In the data rows, the value 500 means zero.
Here are some points, each followed by its number:
tensor([553, 582, 706, 650, 059, 332, 318, 359, 434, 393, 209, 478]) 0
tensor([602, 459, 535, 424, 723, 524, 581, 469, 331, 445, 590, 573]) 1
tensor([452, 062, 305, 496, 468, 644, 602, 507, 320, 369, 373, 427]) 2
tensor([740, 393, 612, 668, 441, 442, 515, 568, 616, 518, 293, 506]) 3
tensor([072, 857, 339, 400, 395, 512, 613, 418, 493, 585, 450, 437]) 4
tensor([515, 719, 416, 501, 421, 466, 553, 559, 452, 598, 471, 420]) 5
tensor([658, 609, 485, 538, 390, 351, 498, 636, 324, 558, 596, 488]) 6
tensor([510, 514, 608, 721, 283, 519, 471, 439, 344, 528, 456, 402]) 7
tensor([367, 344, 448, 266, 514, 479, 523, 257, 468, 457, 721, 419]) 8
tensor([793, 343, 532, 202, 559, 241, 385, 292, 794, 469, 466, 481]) 9
Which two points above are nearest to each new point by angle, seen from the average point of the numbered points? Their numbers follow each, nearest first.
tensor([309, 516, 599, 453, 547, 444, 546, 609, 573, 366, 561, 492]) 4 8
tensor([604, 736, 451, 591, 432, 613, 497, 425, 430, 608, 504, 497]) 5 6
tensor([458, 494, 466, 615, 440, 420, 613, 575, 454, 478, 490, 499]) 6 5
tensor([343, 419, 534, 514, 616, 397, 385, 408, 431, 513, 215, 644]) 2 1
tensor([650, 312, 492, 623, 654, 553, 498, 646, 405, 369, 389, 420]) 2 3
tensor([716, 435, 590, 334, 577, 528, 462, 391, 499, 536, 410, 463]) 9 1
tensor([348, 729, 422, 576, 633, 459, 520, 354, 363, 563, 338, 526]) 4 5
tensor([529, 524, 427, 325, 416, 471, 556, 523, 553, 481, 711, 512]) 8 1
tensor([719, 291, 503, 527, 515, 479, 522, 429, 711, 389, 615, 586]) 9 3
tensor([536, 342, 601, 549, 462, 540, 548, 381, 448, 287, 299, 481]) 2 3
tensor([478, 538, 471, 531, 443, 423, 438, 471, 479, 299, 737, 483]) 8 6
tensor([349, 335, 455, 412, 522, 487, 511, 515, 452, 398, 494, 529]) 2 8
tensor([402, 407, 546, 347, 572, 545, 540, 510, 824, 787, 564, 597]) 9 8
tensor([363, 356, 491, 542, 426, 576, 514, 582, 482, 713, 546, 450]) 2 4
tensor([313, 828, 350, 542, 491, 455, 477, 414, 440, 500, 362, 445]) 4 5
tensor([714, 704, 608, 549, 492, 616, 539, 533, 702, 498, 419, 383]) 3 5
tensor([339, 179, 539, 505, 690, 398, 528, 425, 504, 465, 285, 482]) 2 1
tensor([546, 517, 377, 328, 491, 430, 502, 374, 405, 474, 498, 463]) 8 1
tensor([368, 591, 397, 685, 389, 557, 393, 416, 602, 569, 308, 484]) 4 7
